One turning vector, and how many steps it has turned:
The counts run from 0 to 167.
[142 142  40 145 103 145 120 166 164 133 153 156 141 124 120 119 155 123
  91 150 149 112 123 136 133 109  94 140  95 122  96  80 159 172  89  81
 105 178 154 172 141 111 140 154 165 118  79 136 162 150 123 107  93 120
 144 125 108 119 114 154 109 138 131 155  87] => 13
[170  77  80 148 159 106 130 156 155 138 158 149 170 107  92  91 125 152
 139  95 141  98 115 127 162 161  82 138  94 100 124  88 157 144  86  88
 126 151 130 129 153  91 118 151 163 156  93 147 144 137  96  90 101 146
  93 129 150 103 126 113 133 165  92 127 125] => 50
[150 131  61 144  92 155 123 175  98 109 149 175 186 129  92 109 122 164
  93  83 171  90 133 119 114 126  78 133 116 107  97 109 131 174  72 103
 124 159 140 131 129  99 100 155 131 131 136 149 139 119 136 105 129 166
 155 140 141 120 146 121 131 146  95 153 141] => 166
[168 161  55 130  95 143 147 174 148  85 157 129 131 133 131 122 122 157
  77 124 157 125 118 128 162 130  76 156  80 136 132 108 129 180 114  57
 134 176 166 147 145  94 116 121 155 132 124 148 139 162 103 113 111 129
 140 139 115 114 113 123 132 139 124 170  97] => 19
[157 138  67  96 120  93 132 173 104 128 126 169 146  99 128 106 103 135
  83 129 106 117 122 137 201 111 114 117 105  95 111  94 144 164  78 103
 100 133 114 114 118  96 123 129 151 170 105 164 148 140  65  93 140 161
 132 145 108 125 120  90 138 133 104 122 144] => 139
[116 134  71 143  98  93 137 191 130  90 175 134 152 159 136 123 128 122
 112  93 154 137 122 131 161 141  96 134 102 115 126  85 121 169  53 104
 101 167 162 143 128 141 100 147 130 139  97 176 124 150 144 111 112 123
 166 125 116 116 149 112 132 134 123 122 159] => 115
[158  97  71 104 132 119 130 178 132 159 135 139 134 114 118  86 129 103
  93 111 137 124  94 151 165 136  97 143  97  88 100  80 137 186  91 127
 118 122 128 152 130 111  95 139 162 159 114 161 160 153  94  83 137 148
 101 123 162 127 151  94 138 150 102 124 161] => 53
[138 152  76 128  85 111  97 142 135 119 120 127 176 121 104 100 130 122
 105  71 129 118  90 146 154 172 116 101 104 138 106  88 103 168  92  53
 155 153 127 149 120 104 125 151 161 154 129 121 157 112  99 105 105 158
 159 164 129 119 113 112 172 157 103 166 105] => 77
[135 161  90 121  81 124 109 159 114  95 130 141 163 122 113 103 119 129
 102  79 125 112  91 133 149 157 106 102  98 131  97  94  94 159  88  69
 142 143 115 133 121 104 112 137 150 147 137 128 162 115  98  87 107 147
 184 164 134 115 101 106 158 163 112 167 115] => 78
[165  98  86 129 134 119 143 172 115 127 136 178 184 124 108  94 112 129
 136 131 119 100 117 137 159 117  87 142  96  76 105  83 176 170  83 108
 112 143 139 131 124  94 104 171 160 147  95 129 150 134  98 103 140 160
 116 120 138 123 149 106 137 143 101  70 165] => 48
[155 101  51 122 134 118 132 132 135 161 136 130 150 127 115  81 110 136
  92  85 163  83 135 140 152 150  85 139 109 101 121 127 133 177  73 110
  88 135 129 122 129 111 110 140 138 160  86 163 136 157 116 102 117 143
  93 126 139 144 172 104 143 136  80 138 130] => 57
[157 111  70 142  97 117 138 182 133 142 143 168 179 115 118 122 157 121
 117 130 117  97 129 112 113 126  79 142  85 105 106 124 166 164 100  95
  89 183 168 148 134 127 131 169 146 159  83 121 148 145 102  79 115 168
 104 155 117 145 116 138 109 128 132 141 113] => 99
[124 144  58 102 115  86 106 196 137 122 165 121 132 156 149  84 119 118
 100 151 149 142 103 157 164 100  91 120 104 117  98  80 122 176  71  82
  98 149 147 167 110 123  97 147 135 164 123 147 145 143 115 127 120 155
 177  86 124 124 161 145 135 157 125 121 146] => 121
[163 143  72 137 139  91 114 166 133 121 173 134 139 117 145 129 119 157
 129 109 111  97 112  96 154 131 116 100  62 153 151 105 125 152  66  74
 125 191 178 125 126 112 119 140 140 166 102 139 135 125  93 138  94 162
 137 103 101 125 113 136 127 139 101 155 132] => 32
[158 138  94 120 124 121  97 170 101 133 126 146 173 113 158  95 124 129
 109 108  90 103 102 104 155 107  98 110 102 115 136 116 112 176 108  97
 129 170 136 137 132 117 129 162 125 165 133 125 161 136  68  91 129 181
 174 160 140 102 133 136 129 164  95 166 128] => 85
[125 143  31 119 105 133  96 148 122 148 114 142 146 142 121 112 135 129
  84 115 156 120 104 160 141 123  79 106 126 121  82  95 105 170  97  82
 113 134 123 147  85  79 121 131 153 172 155 124 154 122 100  94 113 156
 152 151 110 151 144 112 172 152 125 162 119] => 71
[143 102  68 116 103 116 158 172 142 130 143 132 146 160 141 130 145 101
 134 102 163 122 121 148 155 138  93 139  70  95 108  99 156 181  92 101
 110 191 152 185 133 126 123 143 134 153 101 138 166 160 107 109 126 132
 108 127 132 120 172 126 156 138 126 131 127] => 108
[131 122  61 121  81 120 102 170 140 136 131 110 142 106 116 104 151 120
  89 113 140 116 117 146 141 120 101 115 126  92 100 109 119 196  82  86
  89 137 108 142 138 145 121 157 103 160  83 147 171 156  93  93 119 163
 118 137 152 126 165 143 118 138 128 161 124] => 3
[161 163  46 116  73 132 142 165 135 102 150 143 137 144 135 122 134 137
  87 128 159 130 117 155 169 115  76 120 104 137 127 103 128 176 104  69
 117 167 168 160 141  95 111 125 149 146 113 156 140 147 112 124 109 124
 133 128  95 108 145 119 154 111 121 153 107] => 20
[127 124  71 147 147  83 109 169 165 136 175 112 154 141 139  92 130 128
 114 101 142 125 117 124 142 151  83 103  84 124 126 116 123 160  80  67
 122 176 168 148 143 145 132 150 132 163  89 152 133 153 137 140  88 142
 146  99 132 121 125 160 134 166  90 148  95] => 118
[171  91  96 154 163 123 125 160 133 133 156 163 186 124 110  99 119 140
 128 128 124  95 122 122 153 140  90 149  87  78 115  81 160 160  88  89
 122 152 132 122 141 111 133 167 166 147  92 138 149 137  98  93 115 147
 100 125 146 115 131 118 128 152  87  96 143] => 49
[149 152  73 129  96 124 111 140 135 143 113 134 181 146 117  88 133 126
 109  92 141  97 114 161 139 144  92 102 116 147 117 111 107 171 105  52
 122 148 135 152 123  76 116 152 154 156 138 112 165 104 115 109  94 159
 133 153 128 111 140 114 194 156  91 166 107] => 76
[151 163  89 144 124  87 131 159 137  84 164 113 139 131 102  99 130 137
 128 153 122 142  98 126 155 147  96 121 112 116 127  88 122 186  77  44
 112 146 141 134 108 111 130 141 167 162 115 128 165 116  94 114 102 151
 176 103 137 125  98 115 149 159 129 120 150] => 128
[155 144  47 105 113  72 107 157 134 126 153 116 140 130 127  86 138 125
 122 143 138 119 125 148 167 126  98 109 103 112 124 117 123 178  72  53
  89 167 148 142  98 111 145 132 145 176 122 130 161  98 108 134 126 161
 138  82 122 147 116 117 165 159 107 139 121] => 126
[118 154  40 110 110 121 100 152 137 152 130 123 132 145 115  99 140 159
  79 106 162 112 115 158 152 138  69 112 143 139  99  99 112 164  85  85
 121 127 128 138 111  65 115 135 148 171 137 115 133 125 104 104 101 143
 150 143 104 127 151 115 154 141 123 150 124] => 70
[160 116  67 110 117  82 127 171 126 111 133 156 135  98  77 117 133 147
 125  97 132 113 106 119 159 131 109 138  96  93  97  77 155 140  66 110
 126 141 146 129 125 101  92 116 165 156 101 141 151 122  95  93 105 171
 101 114 145 128 110 103 140 119 125 105 166] => 46
[160 152 113  96  70 143 133 169 129 129 132 135 163 104 128 108 161 149
 119 122 118  85 112 103 124 141  70 129  96 126 151 140 136 181  97 103
  81 157 153 127 154  97 104 165 141 162  90 112 151 146  80  91 122 163
 118 116 145 102 117 153 107 151 113 175 128] => 93
[157  86  70 123 134  91 132 165 146 134 141 118 148 108  96  88 126 157
 107  87 143 110 120 135 185 156  93 139  94  85 125  96 143 146  67 103
 128 133 121 119 158  70 110 135 177 164  96 134 134 147  81  94 108 150
  98 134 149 103 115 105 138 162  82 126 135] => 51
[147 174  74 130 111 102 102 148 121 129 110 167 166 112 118 126 128 141
 127  85 131  83  95 111 165 127 129  92 103 139 117  94 112 151  58  74
 131 184 128 142 149 119 109 158 132 143  95 121 182 113 113 102  81 146
 154 164 131 103 151 121 137 131 109 157 107] => 82
[178 135  82 155 156 131 128 148 126 127 155 177 157  95 124 122 119 119
 113 135  89  93  94 108 170 129 121 127  84 116 128  91 154 178  79  81
 115 157 130 125 122 108 132 150 152 147  88 161 162 139  84  89 130 125
 144 124 124 125 124  88 122 143  82 127 167] => 141
[120 124  47 133 137 145 121 153 149 156 148 129 165 130 128  75 139 135
  98 117 139 105 101 152 123 134  70 138 134 136 102  98 132 188 101  86
 100 109 147 123 142  98  96 177 153 154 102 183 118 152 142  86 103 144
 137 122 127 135 144 120 135 136  81 132 145] => 62
[123 138  79 119  56 116 122 160 134 106 128 126 137 101 125 128 154 131
 139 103 118 111  87 124 144 147  94 131 106 110 105  99 144 181  92  97
  94 146 141 151 137 148  96 168 139 167  83 117 163 154  72  71  86 169
 126 157 119 110 127 129 110 112 158 131 150] => 96
[162 152  99 122 163  97 118 126 144 141 131 145 170 112 117  96 100 133
 118 143 100 106 103 110 167 113  96 135  92 111 131  82 161 156 110  46
 129 151 136 126 145  91 109 159 174 162  95 142 177 137  79 107  91 159
 127 139 135 114 117 126 140 142  77 115 111] => 136
[118 110  88 117 124 150 119 177 126 144 141 135 148 137 122  75 131 130
  96 101 104 101 129 129 126 125  66 140 107 131 109 109 175 173 100 108
 119 127 160 110 104  73 117 164 154 154 111 140 149 146  84  85 125 192
 148 120 116 149 118 128 132 155  89 162 169] => 153
[155 116  80 119  77 124 134 185 116 116 139 160 174 122 127 116 146 150
 123 132 117 106 123 112 124 117  73 132  92  99  96 119 171 164 107 106
  83 155 164 135 127 130 113 174 142 161  91 125 132 143 102  71 132 175
 125 146 108 132 125 144 100 138 140 132 117] => 98
[133 152  40 146 124 154 103 150 117 129 134 163 157 134 105 126 138 113
 101 112 140 112 100 146 133 123 102 122 108 133  84 100 106 190  87  76
 116 151 124 157  88 100 127 137 156 152 144 132 157 103 110  84 122 143
 173 148 110 162 130 107 162 158 122 161 135] => 72
[148 138  72 160  86 124 134 156 133  78 161 140 174 143 150 134  93 135
 124  81 134 123 110 137 167 163 125 122  63 123 123 106 130 173  89  58
 111 174 155 149 120 134 123 122 143 150  95 140 150 144 105 111 116 131
 170 146  96 124 120 108 148 142 114 138 111] => 23
[161 176  74 150 113 148 125 143 117 125 138 156 167 142  98 112 130 152
 113 100 157  87 113 122 131 146  78 122 119 149 129 107 114 169  73  80
 111 154 128 137 116  73 114 160 157 142 143 113 149 113 129 107 104 122
 168 126 112 131 131 109 153 153 101 165 127] => 74
[126 111  69 149 141 106 125 151 142 149 159 110 126 129 102  85 133 110
  97  59 142 129 119 127 146 173 104 161 114 103 124 109 121 195  77 100
 102 128 128 138 110 114 119 135 153 152  99 163 166 158 108  68 117 139
 142 128 151 139 126 106 159 151 101 145 171] => 59
[136  93  75 149 129 173 112 163 135 135 162 156 164 133 109 107 139 114
 111  90 147  84 121 134 122 141  91 127  90 119  85  98 156 177  81  99
 150 163 128 135  93  91 137 163 142 154 124 119 162 130 101  97 117 155
 140 120 140 143 125 129 133 180  99 162 144] => 159
[132 110  61 128  92 154 102 159 125 136 130 127 146 139  96 111 144 123
 108  83 169 110 111 162 139 126  86 124 110 116  87  94 135 192  97  76
 139 148 137 154 113 111 112 152 139 155 140 129 173 126 106 119 106 183
 116 151 153 121 166 118 159 131 102 162 142] => 163
[141 133  74  97  72 134 112 178 140 135 133 118 141 109 117 106 157 132
  88 125 145 105 118 140 155 131  92 114 143 100 127 114 124 180  80  99
  95 145 120 130 154 116 120 170 115 166  78 150 151 169  86 103 114 170
 104 132 160 101 173 137 115 140 113 164 129] => 2
[162 106  62 119 131  84 126 163 130 127 140 135 149  90  74 109 140 136
 119 115 119 117 107 109 146 132  94 142  84  90  97  86 146 147  94  75
 135 143 155 132 122 122 101 128 159 167 100 152 164 116  87 101  97 189
  80 132 151 135 110 108 135 116 119 110 144] => 45
[137 122 101 130 122 129 133 154 140 127 144 126 128  99 117 110 124 108
  94  98 108  93  95 119 158 159 116 128  76 126 115  99 151 192  87 105
 115 104 126 103 116 112 105 152 156 166  91 170 158 163  54  74 116 142
 149 133 143 143 100  92 129 145  94 151 160] => 146
[137 124  85 127  98 129 151 185 133  90 175 117 162 160 130 105 122 149
  91  84 173 126 134 127 151 145  54 141  84 102 133 114 132 171 115  78
 115 166 159 141 150 120 107 128 117 165 117 157 114 185 125 113 111 147
 134 130 135 116 144 138 121 141 113 131 116] => 111
[131 159  44 132  89 134 131 162 165 139 149 149 130 133 125 134 147 138
 110 119 157 115 126 141 156 124  96 140 109 130 112  84 157 162  74  85
 109 182 141 158 143 104 126 142 169 120  70 110 159 144 108 118  96 115
 135 127  87 118 129 145 123 139 139 151  96] => 14
[122 148  70 113  96 104 118 166 117  95 156 128 158 143 166 125  84 149
 113 118 117 115 106 131 166  97  94 108  65 131 104  87 138 162  90  93
 120 152 157 137 120 132  88 143 127 165 106 150 125 148  98 130 125 156
 178 123  86 114 151 125 132 127  99 134 137] => 29
[128 155  66 153 160 146  96 142 157 159 150 122 141 143 105  93 127 133
 101 108 146 104 104 129 129 145  67 143 119 148 106  80 129 173  96  69
 132 140 132 143 128  71 124 170 174 151 126 123 146 137 108  92  87 136
 174 115 115 138 132 144 145 165 104 161 129] => 68
[119 113  57 124 108 151 109 178 149 143 137 158 136 128  90 115 158 136
 106  97 148  95 121 153 141 138  87 118 109 143  96  84 166 143  60 111
 143 138 138 118 128  71  93 167 155 142 112 134 126 145  95 107  84 163
 123 130 106 128 143 119 141 125 129 156 166] => 156
[167 165 104 108 144  96 135 136 123 132 128 149 181 131 118  88 102 139
 107 157 101 114 116 112 163 115 101 147  93 108 127  86 161 162 111  63
 106 148 141 132 118  88 110 161 167 163  99 138 176 127  92 108 123 153
 153 118 124 117 119 128 141 147  75 105 118] => 135
